One turn moves every row onto another: examples first, then more rows asked
mit: [ 14.1  14.8  -4.7  33.7   5.1  -2.8  -8.6 -16.1  22.6   7.6 -25.4 -22.9
 -21.2 -12.1  32.5  -5.9  -5.9 -22.4   4.0]
pofo: [ -7.6  -0.1  -3.1  -6.5  10.2  10.7   8.1  -1.3 -22.3  14.8  -2.0  13.4
  19.2  25.4  50.0 -52.0  19.4  19.2  -0.9]
Rebi: [-11.4   6.6  -2.5 -18.9   2.6  11.6   8.9  -8.7 -20.6  15.3  -3.0  12.9
   9.7  25.1  50.3 -59.7  14.2  17.6   4.4]
mibad: [  8.9  26.3 -13.2  -6.7 -23.4  -2.3   7.9 -23.9 -18.5  -0.4 -40.7  25.7
 -24.4  34.1  15.9  20.8  -2.1   0.4  -7.9]
Barig: [-16.9  15.7  -2.5 -12.6 -12.4   2.2  24.9 -13.2   6.7  25.6 -40.2 -12.1
 -15.7  -5.1   9.0   8.5 -30.9 -19.9 -18.5]
Zotos: [ 16.1  29.1 -15.0  -8.5 -24.2  -7.2   3.7 -14.5  -9.8  -2.0 -42.6  24.9
 -26.8  32.6  12.7  14.6  -0.9 -13.4  -0.4]
saku: [ 13.7  17.9  -8.7  27.1  -3.3  -7.8  -8.1 -19.1  22.1   2.9 -11.6 -24.1
 -23.0  -3.7  41.8  -1.5  -2.7 -22.7   8.9]
talo: [ 22.4   2.3   9.1  11.2   4.2   8.6 -15.0  -1.4  39.2  -8.7  22.9  12.1
  -0.4 -10.7  24.8 -13.0  29.3  -5.2 -25.7]
Nov: [ -6.8 -27.1 -30.7 -21.4  -9.8  13.8  12.5  -7.7 -14.3   1.9 -25.0  33.1
 -31.4   2.4  11.9 -22.6   9.7  24.9 -15.6]
Zumo: [ -3.5   7.2  27.5  -2.9  -3.4   5.0  28.9  -1.8  -3.4  25.7  -6.4  31.3
   8.3  16.8  35.0 -10.0   3.9  42.7  39.7]
Nof: [ -7.1 -32.3 -35.3 -17.0 -13.3   8.2  16.1  -3.8  -8.2   3.1 -26.3  30.9
 -27.9   1.9  10.7 -22.6  -2.4  21.4 -13.3]
ziko: [  1.3  50.2 -25.7   7.5  -2.9  27.2 -13.1 -14.0  -3.5  -4.1  17.5  -7.7
 -24.9  24.7  24.2  -3.8  -4.9  10.5  -2.7]
Med: [-23.0  16.0  16.0 -29.9   1.7  20.4  56.1  -9.9   8.5   5.8 -18.9   9.7
 -21.8  -1.8  33.1 -11.5 -13.3  30.4  -7.9]
dunuv: [  5.1  24.3  11.2   3.1 -18.6 -41.3   3.1  28.6  -2.2  15.0  -6.8  18.9
  30.5  20.3  33.9 -14.4   8.9  -2.3 -13.4]
lesil: [  7.7  14.0   0.6  21.7   3.3  -7.9  -3.7 -14.5  22.3   1.3 -21.7 -33.0
 -28.7 -13.4  33.9  -8.3  -3.1 -19.6   8.6]
pepig: [-28.1  15.7  -2.7 -13.9 -16.3   9.2  21.0 -17.6   4.2  25.9 -33.1 -19.1
 -18.6 -12.8   8.6   1.3 -29.7 -11.5 -10.1]
menog: [ 23.6   3.6  20.9  10.9   2.2  11.3 -16.0  -2.3  36.9 -10.7   5.2   1.9
  -6.3 -15.8  20.2 -17.2  29.1 -11.3 -25.8]
sobe: [-24.2  12.3  -7.0  -8.9 -13.4  10.2  20.1 -22.7  12.0  20.8 -36.8 -16.1
 -15.2 -11.2  15.6   0.4 -29.1 -13.8 -25.9]
pelar: [ 29.1   7.5  22.1  22.0   2.9  13.1 -13.7  -4.0  36.2  -8.6   9.8  13.7
  -6.6 -13.4  26.9 -16.3  26.7  -2.0 -23.9]
pigo: [  2.8  17.0  37.3  -2.2   0.6  13.6  21.5  -4.3  -7.0  29.5  -6.3  26.1
   2.5  14.6  31.6 -17.3  -0.5  44.7  35.1]
Kupan: [  7.0  20.8   5.4  -9.1 -20.2 -35.3   6.0  37.7  -7.4  21.7 -14.2  19.6
  28.6   9.0  28.2 -18.7  11.3  -5.4  -5.7]
dugu: [ -3.7   4.0  -4.6 -16.5   1.3   7.3   6.3  -5.4 -28.4  16.9 -10.8  11.7
   7.9  17.5  53.4 -55.6  24.2  15.9   6.8]
nisi: [ 15.0  21.4  -0.7  23.7   3.6  -0.2  -8.7 -20.5  16.2   9.0 -17.0 -31.5
 -22.2  -4.5  43.4 -14.8  -5.9 -20.2   5.7]
Tuve: [  4.7  54.5 -18.0   3.6 -14.6  23.5 -18.0  -2.5   2.8  -3.3  15.6  -8.8
 -26.9  26.6  25.2 -12.8   1.7  11.8   6.7]
Zedi: [  2.4  15.8 -24.8  -0.5 -22.7  -5.3  -3.3  44.3  20.2   0.3  25.3   4.1
  -6.6 -10.0   8.9 -17.2  -3.4  20.0 -22.2]
tega: [  8.7  -6.1  28.2   9.9 -18.3   6.8  -8.5  10.0   9.6  33.5   9.1  44.1
  29.0   1.0   2.6  -3.8  12.7  10.2  -3.1]
binos: [  6.3   9.0 -27.2   4.9 -21.0  -9.6  -5.5  36.5  19.3   2.2  27.7  15.0
  -5.7 -13.8   4.4 -15.0  -9.2  20.3 -18.5]
Lobug: [ 10.8   2.3  34.8  10.9 -15.6  14.2 -11.5   4.4  15.3  29.9   1.7  42.6
  27.0  -5.7  -1.5  -7.6  11.4  21.5 -10.7]
zegik: [  2.8  14.8 -23.4  13.9 -20.0  -8.6  -0.8  37.5  15.2   0.2  29.1   8.5
 -11.6  -8.9  11.6  -6.4 -12.0  13.5 -26.5]
bet: [-21.7  17.7  20.2 -39.1  -0.9  23.3  51.6  -9.7   5.1   5.3 -14.2  11.5
 -16.5  -5.4  20.2  -7.0  -6.8  34.2  -5.6]
luve: [ 15.6  -4.3  35.1  13.1 -17.9  15.8 -18.6   4.8   9.4  28.9  -0.8  34.0
  25.0  -7.5  -3.6  -8.5  15.9  11.6  -1.0]
vibip: [  7.5  29.0 -15.2 -10.2 -25.1  -1.5  -1.7 -12.6 -12.5   2.3 -39.0  27.6
 -32.3  29.5   3.4  17.3   2.1  -6.7  -2.6]
vese: [  8.8  27.1  12.7  -8.6 -17.7 -40.5   9.7  30.2  -3.2  17.2 -12.2  30.0
  24.7  16.5  26.7 -18.3   8.1  -4.5  -2.3]
Nidol: [ -4.3  13.9  31.9   2.4   1.3   8.9  28.2   2.5  -3.1  30.2 -16.3  31.9
   7.0   8.0  23.6  -9.4  -4.7  46.5  34.6]
nirel: [-22.2   8.7 -15.5 -10.2 -18.7  10.2  22.6 -19.9   6.7  24.3 -29.6 -11.3
 -16.9  -4.4  12.9  11.5 -28.9 -22.8 -15.7]
Borul: [-20.5   5.9   8.0 -34.8   1.7  21.4  49.8  -5.6  12.8   6.7 -12.9   9.7
 -22.8  -3.5  22.1 -11.2 -15.9  41.7 -11.4]
sav: [ 10.6  50.6 -21.0   1.7 -12.6  27.7 -20.1 -13.2   4.0  -3.6  19.4  -5.5
 -20.0  22.4  27.5 -19.6  -0.7   7.0   0.4]
Mika: [  6.1   8.6  36.5  -1.0  -3.4   9.7  22.8   0.9  -3.7  18.6 -10.0  28.8
   2.1   3.7  22.1  -8.9   8.1  50.0  38.4]
pum: [ -4.1 -35.0 -24.5  -9.3 -11.6  12.6  23.5  -2.7 -20.0   4.3 -23.5  36.7
 -23.6   7.5  18.4 -18.4   2.6  24.2 -18.9]
Rezor: [ 29.0  -3.7  11.0  12.6   6.0   9.5 -14.8  -0.8  39.4  -6.4  12.4   7.7
 -10.2 -19.0  19.3 -19.2  21.0   3.2 -29.9]
popup: [ 19.6   1.8  36.6   8.6 -13.9   3.1 -10.7   8.2   9.9  32.3  -5.5  44.0
  22.5  -0.9  -4.1  -2.9  12.4   8.8  -7.6]
Raz: [-24.4   5.1   3.1 -37.8   1.2  23.3  53.6 -13.7   9.3   3.0 -10.5  12.6
 -17.7   4.4  30.0  -7.0  -7.8  28.7  -7.6]

Zotos turns into sav
tega turns into Zumo
Now these:
Nidol turns into Med
Tuve turns into Zedi
Borul turns into Barig
pum turns into mibad
bet turns into pepig

One turn moves every row onto another: examples first, then more rows asked
siro: [  1.2  -5.3  -8.7  -0.1 -18.0  -5.4  14.4 -24.9  -1.1 -23.8 -20.3  11.6
  17.7 -32.3   7.6   9.9   8.7 -20.4 -21.8 -29.9  -4.1  15.3  -3.5  13.6
  -3.7]
kepog: [ 23.7  10.8 -12.8   4.3   3.4   9.9  -6.4   9.9   4.1   7.6   4.7 -52.6
  16.4  35.3 -11.9  15.0 -17.0  15.7  -4.2  26.2   8.8   0.7   9.1 -16.4
  -5.6]
mulog: [-11.5  25.3   0.3 -14.3  14.3  -8.7   0.1  18.7  16.0   7.9  19.0 -24.1
 -11.8  37.2   5.6  14.5 -34.8   0.8  38.5  -8.9  17.4  14.4  10.4  -5.1
  10.3]
pogig: [-26.2   2.8 -14.5 -20.3  -4.5 -13.9  -1.6  26.9   7.8   0.4  14.5 -13.1
  13.3  39.6  11.9  13.5   0.5   7.8  43.5  -2.4  12.7   1.1  21.7  -9.8
  19.9]
koziz: [ 12.3 -22.2  17.1  11.2   3.2  -1.0  -6.2 -10.7 -23.2  -3.1  12.2   0.4
 -31.9 -46.1  22.8 -24.9  12.2  -3.8 -12.5 -13.0  13.3  15.8 -15.6  17.4
 -17.5]
mapi: [ -8.6 -14.0 -28.2 -29.0   6.7  16.2  10.3  20.8  -4.8  19.2  40.4  -7.7
  -3.1  25.5  11.4 -12.8 -16.8  -5.1   4.5  29.6  -1.7 -11.9  -0.2   5.6
   1.8]
tetis: [ 10.5 -12.8  28.2  -1.6   9.7   4.5  -5.8 -25.1 -12.6 -11.8  15.2   2.5
 -42.1 -19.6  -4.6  -7.7  23.8 -27.6  -4.2 -11.4 -11.3   3.1 -11.7 -33.4
  12.8]
Dunum: [  3.3   0.8  17.5  25.0 -23.9  13.9  -2.3 -19.8  18.2   9.2 -11.8   1.0
 -25.1 -15.4  -3.7 -20.7  20.1  -2.8 -25.0  11.0 -21.4  18.6  29.1  25.5
 -10.4]
fuv: [ -3.7   1.8 -16.6  -7.1   6.3 -16.8 -11.2  18.1   0.6   1.6   1.6 -25.0
  -4.7  43.3   1.7   7.8 -20.3 -11.2  44.5  12.8  24.0  11.1  26.6 -11.6
  18.6]
zok: [ -4.9   6.8 -12.9 -14.4  -0.1   5.4  -8.5  20.6  13.5  23.4  32.5  -7.9
 -25.3  31.3  17.7   9.7 -33.3   4.9  13.9  33.6   4.0   1.3 -13.9   6.6
 -16.9]
bezi: [  3.0 -13.6 -25.1  -8.2   8.3   8.6  -5.2  23.5   1.4  15.0  12.7 -17.5
 -16.5  39.8  -6.2  -2.6 -27.4 -19.0   5.0  42.7   4.4  -8.1   0.1   7.9
  -8.4]
nez: [-24.4  12.8 -22.8 -12.1   8.8 -26.5  -0.9  15.0   3.9   1.7  12.8   5.7
  -4.4  34.1   1.4   8.9 -14.4   1.4  54.5  -8.1   8.5  13.8   6.3 -18.1
  16.2]
dimim: [ -6.1  10.4 -28.4  -4.2   5.2 -31.0   0.8  26.0  -9.6  17.3  10.9   8.1
  13.9  15.3  12.2  20.7 -15.4  32.6  14.8  14.5  14.6  32.2  -6.9   3.8
 -12.1]
purok: [  8.5  -4.9  -5.7 -10.2 -14.4 -11.7  21.2 -17.8  10.5 -21.2 -17.8  24.6
   0.0 -29.5   3.9  28.3  -1.2 -26.6  -6.2 -17.2   5.4  20.2   7.2  -3.0
   2.8]
Tokep: [  6.8 -16.0  22.3   5.7   2.4  -6.6 -12.9 -24.9 -33.0  -3.6  13.0  -4.5
 -20.6 -31.5  16.9 -16.4  29.8 -11.3 -27.5 -16.6  -6.3  24.6 -14.2  -4.5
  -0.2]
Kofib: [ 10.9  -8.5   4.8   7.5 -23.6  -4.9   9.5 -18.7  15.0 -31.4 -15.6  -3.8
   6.2 -37.7  18.3  16.8  -0.8  -6.5   1.4 -36.7  12.8  13.2   1.3   2.6
 -17.9]
Deri: [ -1.0  -4.0 -10.7  -6.1  13.1  -8.0  14.6 -11.9 -20.6 -10.3 -29.0  31.0
  -4.3 -36.1  -1.4   6.8  13.3 -16.8  14.8 -25.4  -0.6  15.7  -3.2  25.3
   5.5]
Gufa: [ -1.0 -30.9  25.1   3.3  -1.2   0.1   1.2 -31.3  -3.8 -18.1   9.2  -0.7
 -29.5  -8.6  18.7 -14.1   7.0 -36.2   0.6 -10.1 -15.4  27.5   7.3 -25.5
  -1.3]
Lir: [-12.0  11.1 -25.0  -9.9  -4.4 -18.8  -0.4  36.5 -14.1  19.0  13.3  -6.0
  25.4  18.6  18.3  11.1   2.6  32.9  16.8  18.2  20.5   9.3  10.7  14.2
   2.1]
sed: [  0.5 -10.0 -21.5  -4.8  27.1  -0.5  -0.8  -1.8   3.9  11.9  20.8  -2.0
   0.3  20.9   0.0 -14.2   6.2  24.5   8.8  34.1  16.3  -8.5 -48.9 -26.5
   3.5]
leta: [  2.0  -9.7 -21.2   5.8  24.2  -4.2  -9.2  15.3  -5.1   0.0  -2.2 -17.8
   3.8  32.8  -3.5 -11.7   0.7   0.9  17.9  43.6  28.4 -22.2 -31.1 -15.1
   9.3]
geb: [  6.8  -2.2  16.8  19.2 -26.4  17.9 -12.4 -13.5  19.5   4.4  -4.4  -9.6
 -35.9 -30.4  -0.4 -14.7  17.1   5.5 -10.5 -13.6  -8.9   3.1  18.2  35.3
 -18.8]
pofur: [  9.0  14.3 -16.0   5.9  29.6  16.0 -12.7  12.3 -19.3  10.9  -6.9 -45.8
   3.1  37.1 -21.5 -12.8  -4.3  11.9  33.2   9.7   0.3 -13.2   8.5   1.2
   9.1]
Sogo: [  2.0  -7.9  28.2  27.6 -16.7   8.1 -14.7 -25.1  29.3 -19.5 -18.2 -15.3
 -20.9 -24.9   0.2 -12.2  39.4  11.6   4.2 -20.1   9.2  -8.9  -6.7   2.8
  -1.9]
tefi: [ 13.0   5.6  19.0  14.9 -18.0   1.2 -15.0 -35.0  18.3  -3.6 -28.4  -0.1
 -10.7 -22.0  -8.5  10.2  48.0  26.3   1.8  -0.8   0.1   8.9   7.1  -5.1
  11.6]
Kab: [ -6.3  -7.1  11.6   9.7 -35.6   6.4 -19.1 -30.2  19.8   4.4 -13.9   0.7
 -22.4 -15.5   2.3  -5.0  36.3   2.3 -18.9  -5.5 -14.7  15.0  19.8  26.4
   1.7]
fimal: [ -0.5 -17.8  24.8  -1.6  -5.4  -1.0 -10.9 -29.4 -18.6  -9.9  19.9  -8.0
 -31.8 -20.1  12.1 -14.7  19.8 -30.8 -18.1 -24.2 -14.8  22.2   1.4 -13.4
   7.0]
Kegog: [ 10.8 -16.4  13.7  18.4   9.4  -7.8  -1.1 -20.9 -37.3  -0.8   3.5   9.5
 -14.5 -35.7  22.2 -31.6  19.3  -6.1 -14.1   7.2  -2.7  27.7 -11.4  -0.3
  -8.0]
belez: [  1.2   1.5  -4.6   7.9  -7.4   2.5   5.2 -12.9 -12.1 -17.1 -18.5   4.4
 -11.3 -42.7   9.6 -11.1   2.7 -10.3  23.5 -45.0   1.5   3.9  11.4  34.3
 -10.6]
viri: [ -0.1  28.8  -5.4   0.9  26.4 -16.9  -1.9  26.9  -9.7  18.6   7.3 -18.6
  11.4  17.1  13.7  11.2 -17.8  36.5  19.9   8.1  33.0  20.1 -18.3  11.2
  -1.8]
valid: [ 18.7 -16.7  21.8   2.1  11.6   6.4  -6.9 -11.4 -28.9   7.7  12.1   6.0
 -34.0 -31.6   0.9  -1.8  20.9  -5.9 -32.8   3.5 -16.8  19.2 -15.8  -1.1
 -12.4]
gola: [  4.7 -28.3  26.6   1.9  -5.3   2.2  -3.9 -22.2   5.8 -23.7  16.3  -8.6
 -39.8 -25.5  18.7 -12.9   5.6 -27.9   1.0 -26.6   8.8  10.5  -5.7 -14.8
  -3.2]
revu: [ -9.0  -0.5 -11.8  -2.9  -6.5   0.1  12.7 -24.6 -11.6 -20.6 -22.0  13.6
   6.1 -30.2   1.9  -5.4  12.5 -29.7   0.8 -40.7 -11.7   6.0   2.4  22.3
   6.5]
gub: [ -6.6 -10.7 -25.7 -21.3  15.1  16.1   3.3   4.2  10.8  23.4  37.3  -1.8
 -29.3  31.3  -6.8 -13.4 -23.5  -3.8   9.3  26.7 -14.3  -0.8  -9.6  -5.2
  -5.3]
talas: [ -9.4  -4.6  14.6  17.0 -23.1   0.4 -22.1 -36.1  16.0  -4.9 -24.2   1.0
 -14.8 -16.3   1.0 -13.1  53.7   8.6  -3.8 -10.4  -4.7   5.1   5.5  14.9
  15.1]
Zege: [ -6.2  17.9  -6.2  -6.5  24.9  18.9  -1.2  19.2  -9.6  22.8  20.4 -39.7
   8.8  29.2 -14.3 -24.3  15.1  30.6  17.0   3.2   0.5 -14.2  13.2   6.7
  20.5]
lon: [  6.0  -0.8 -23.0   4.3  13.4 -23.5 -12.6  26.8 -21.5  14.0  -6.6 -22.3
  13.4  25.9   9.8  11.2 -11.4  21.4  18.4  31.0  33.3  22.2   4.9   9.2
  -2.5]
nibu: [ -5.1  29.8 -11.7   5.4  34.4   8.8  -3.8   5.2   0.1  21.9   1.8 -29.4
   2.1  28.8 -28.7 -16.9   9.8  42.5  29.2  -6.6  -3.8  -0.2  -1.6   3.8
  14.7]
bobem: [-11.0   8.4  -8.5  -2.1  22.3  -3.9 -15.9  11.3   2.5   7.2  13.0  -6.7
  -9.8  27.3  16.7  -4.2  -3.5  18.1  40.3  25.1  24.2 -18.3 -42.6 -12.1
   4.1]
kep: [  3.6  -4.7   5.3  16.9 -18.9  -9.0  16.7 -18.0   5.1 -28.1 -29.1   6.3
  23.4 -21.9  13.8  18.6   6.3  -9.1 -12.0 -19.9  -8.3  24.6   3.8  -6.5
 -17.9]
lis: [  6.5   3.2  13.1   4.1 -17.9  15.8 -16.0 -24.6  12.0  12.2 -20.6   1.0
 -34.3 -14.5 -13.6   5.9  31.3  10.4   4.8  -8.8 -26.1  15.5  34.5  25.5
   0.2]
Norid: [ -7.0  12.2  -6.0  15.0  -4.4   0.2  13.0 -15.3 -20.3 -15.0 -26.4  14.7
  -0.8 -26.2   2.8 -18.1   6.7 -23.2  22.0 -29.3 -19.8   9.9  21.2  19.7
  -2.1]
Kel: [-10.8 -21.6 -19.4 -19.9  20.6   4.3   7.1  13.8  -1.9   0.9  22.5 -11.8
  18.0  25.6  14.2  -8.3   8.3  12.2  12.9  26.6  19.0 -20.7 -32.4 -19.1
  11.6]
livo: [  3.3   3.6   2.0 -10.3   4.7  15.2   5.8  15.6  18.6  13.9  26.6 -48.3
  18.6  36.9  -5.4   8.7   4.2  32.1 -12.5  12.0   4.8   0.1  11.1 -15.6
   8.0]
gusi: [ -6.9  -9.0  29.7  32.6  -2.0   5.9  -8.9 -32.0  20.4 -14.4 -31.2  -4.4
 -10.4  -7.0  -4.1 -21.1  48.0   5.3   3.0  -4.3  -5.8   3.5  -1.9  -4.2
   8.2]
giz: [  7.9  23.9  -8.1  -1.8   1.3   6.9   3.9   3.9  32.7  18.3  17.5 -35.3
   6.4  33.2 -21.3  14.9 -12.9  34.9  -6.7   6.1  -5.1  16.2  11.4 -15.3
  -1.7]
Rumu: [ -1.9  24.6 -13.4  -9.3  31.3  26.9  -2.0  -2.8  10.1  18.5   6.5 -31.5
  -8.8  32.2  -7.9 -15.3 -17.0  20.7  41.8   3.2   3.3 -15.2  -8.3  11.4
  10.6]
tiv: [ 15.5  17.6  -9.3  -7.7  10.6  18.4   3.3  -1.8  27.9  15.7  11.0 -37.1
  12.2  25.7   3.8  14.6 -24.2  37.4   0.8  21.8  15.0   0.5 -17.7  -4.0
  -9.2]

gusi turns into Norid
zok turns into tiv
Now these:
valid turns into tefi
mapi turns into livo
gola turns into geb
Tokep turns into talas
gub turns into giz
kepog turns into lon

